In the rows, zero is written as 128.
Named turns come first, each shown by rows before and after it. Which turns, in which order, take the first row of each pair that follows to the second? Write the first one first, as in the answered first pair.
turn gopon:
[126 117  93 142 145 128 137 126 136 141 143 113 140 136]  ->  [108 118 103 134 150 124 131 127 141 146 141 113 131 144]
[135 122 128 117 134 123 133 138 127 136 138 128 128 141]  ->  [123 121 135 118 137 123 122 137 129 133 133 134 124 139]
[132 115 146 107 142 123 148 142 109 131 124 107 111 134]  ->  [114 117 158 112 148 129 129 140 111 128 115 119 108 130]
[125 137 156  89 112 111 126 153 149 152 134 120 164 141]  ->  [112 139 162  96 113 118 106 152 149 146 127 136 163 132]
turn ratu:
[116 142 146 142 127 149  99 139 133 114 111 166 130 115]  ->  [ 85 133 140 119 131 104 118 117 142 145 115 126  98 129]
[ 92 137 143 140 142 139 110 114 126 128 118 157 128 102]  ->  [ 84 134 138 134 141 119 119 105 128 139 119 143 117 103]
[ 77 133 141 128 155  72  75  91 159 169 127 105  98  86]  ->  [136 141 117 180 135 117  66  97 137 134 124 143 144  35]
[101 113 168 114 127 145 112 159 169 117 118 149 125 150]  ->  [109 106 118 124 107  85 154 105 160 145 123 100 107 112]
turn Veba:
[ 84 132  84 107 105 104 173 117 109 120 131 132 104  98]  ->  [ 58 133 103 106 114 112 148 122 114 116 121 146  98 101]
[ 91 125 119 165 148  95 116  68 107 165 108 106  94  56]  ->  [ 94 128 126 177 150 112  98  75 107 156 104 126 104  49]
[163 117 129 100 118 139 147 150 106 113 166 128 133 161]  ->  [136 115 138  87 125 124 145 145 112 125 163 117 116 174]

(two turns a pair)
[105 106 106  92 136  91 142 115  96 115 149 120 117 126]  ->  [116 111 101 126 129 114 124 110  88  96 137 149 131  88]  gopon, ratu
[174 111 151  91 112 124 185 168 124 133 147 118 156 182]  ->  [106 112 193  85 133 135 128 173 141 126 122 150 138 191]  Veba, Veba
[113 115 155 130 145  99 129 102 124 146  97 118  98 112]  ->  [161 116 132 151 132 113 146 104 111 135 103 124 122  90]  ratu, Veba
[164 131 131 113 133 144 136 145 118 123 145 141 143 151]  ->  [137 129 143  97 142 134 132 146 124 132 144 135 127 168]  gopon, Veba
[117 127 155 111 137 166 105 174 131 117 127 160 141 148]  ->  [169 121 117 103 122 141 166 163 120 128 152 117 149 154]  Veba, Veba
[104 125  92 168 118 104 109  87 116 139 107 133 126  72]  ->  [103 133 137 157 136 163  75 137 123 112 106 181 145 113]  Veba, ratu
[163 127  99 117 110  95 177 149 117 119 164 111 134 167]  ->  [142 130 118 100 122  96 168 158 125 123 163 112 124 189]  ratu, Veba
[107 100 154  99 134 147 130 142 118 164 143 110 118 154]  ->  [133 104 150 136 128 183 108 146 107 136 136 148 144 121]  gopon, Veba
[162 138 123  78 149 127 155 153 133 156 181 127 115 185]  ->  [120 132 120  77 151  94 146 122 138 174 169 110  88 170]  ratu, Veba
[105 131 138 121 138 122 113 156 123 146 114 140 119 137]  ->  [133 135 121 143 128 133 115 151 112 135 113 149 140 111]  ratu, ratu
[102 139  80 110 104  93 171  81 109 162 115  77  73 113]  ->  [ 52 150 127 142 122 146  83  97 115 129  81 152  79  92]  gopon, Veba
[102 120 145 122 128 130 114 138 132 130 130 128 116 144]  ->  [149 123 125 139 115 146 129 142 120 119 138 132 140 127]  Veba, Veba
[ 65 147 156 105 159 139  87 117 148 123 118 139 103 152]  ->  [186 152  97 148 125 168 138 124 116  97 143 141 165 112]  Veba, Veba
[144 129  87 182  99 151  82 111 116 116 120 139 142  49]  ->  [110 118  79 127 103  76 130  87 127 167 138  65  95  93]  Veba, Veba
[120 120 158 101 150 119 130 149 145 150 126 108 108 197]  ->  [144 129 160 147 145 172  91 162 133 114 108 165 141 157]  Veba, gopon
[161 126 139 131 128 151 150 136 122 131 144 135 148 116]  ->  [119 125 168 109 144 148 131 143 133 137 139 138 129 142]  ratu, gopon
[159 137 122 133 109 123 162 144 119 118 121 126 131 147]  ->  [145 135 128 123 114 111 165 142 123 126 121 117 122 159]  ratu, ratu
[ 87 130 129 146 130 108  91  89 106 125  90 117 121  80]  ->  [130 129 102 152 117 101 123  86  96 124 103  99 133  73]  gopon, Veba
[191 124 109 175 117 150 116 133 122  83 119 136 168  87]  ->  [185 123 151 112 138 158 131 181 138  92 141 122 160 178]  gopon, ratu
[116 155 119 115 131 125 184 112 120 135 141 104 100 129]  ->  [128 159 107 152 124 146 162 103 110 114 128 133 117  88]  gopon, ratu
[131 121 126 119 120 117 135 108 122 145 120 113 102 113]  ->  [163 122 121 127 116 134 143 120 115 135 126 118 120 111]  ratu, Veba
[120 151 126  95 144  87 124 149 156 146 121  98  82 142]  ->  [149 163 132 139 141 151  88 168 143 104 108 158 123 107]  Veba, Veba
[106 137 134 109 146 144 106 130 130 114 116 127 128 138]  ->  [105 135 126 101 144 127 122 123 132 124 123 108 119 144]  Veba, ratu
[ 72 116 148 113 143 103 122 133 143 143 124 137  96 149]  ->  [121 126 141 152 135 158 105 153 125 105 121 183 138 120]  ratu, ratu
[178 128 110 118 115 120 160 133 115 125 147 109 148 144]  ->  [150 130 139  96 129 127 146 152 130 129 146 114 137 178]  ratu, Veba
[ 78 121 117 119 122  80 144 103 139 158 132 114  92 138]  ->  [ 96 132 125 169 118 137  93 112 128 117 113 178 126  92]  gopon, Veba
[140 132 137 122 132 157 121 156 128 114 141 149 134 151]  ->  [144 130 133 115 129 149 136 155 130 121 147 136 133 157]  gopon, gopon
[ 90 110 106 122 112 102 118  96 133 139 132  97 103 135]  ->  [105 116 106 159 107 139  87 100 122 113 119 138 127 100]  gopon, ratu
[117 134 136 152 149 160  87 141 130 109 118 137 142  80]  ->  [110 126 109 149 140 112 115 107 127 133 122  96 122  62]  ratu, ratu
[ 89 130 109 155 112 109 111  83 121 140 102 132 104  71]  ->  [ 87 136 150 150 128 164  76 127 127 115 100 177 124 105]  Veba, ratu
[144 119 125 149 108 165 107 144 131  94 111 164 150 115]  ->  [130 107  90 143  96 101 144  97 130 128 115 109 122  96]  ratu, ratu
[ 99 139 137 130 116  85 122 114 122 142 128 120 129  94]  ->  [119 143 136 146 111 107 113 120 116 126 127 141 146  80]  Veba, Veba
[138 123  89 164 129 126  96 139 142 118 146 212 125 108]  ->  [110 123 107 151 140 125  81 142 152 123 141 214 113 124]  ratu, gopon
[160 130 109 109 127 149 180 155 125 115 160 120 116 160]  ->  [ 92 131 148 101 149 152 133 156 140 117 141 142  95 172]  Veba, Veba
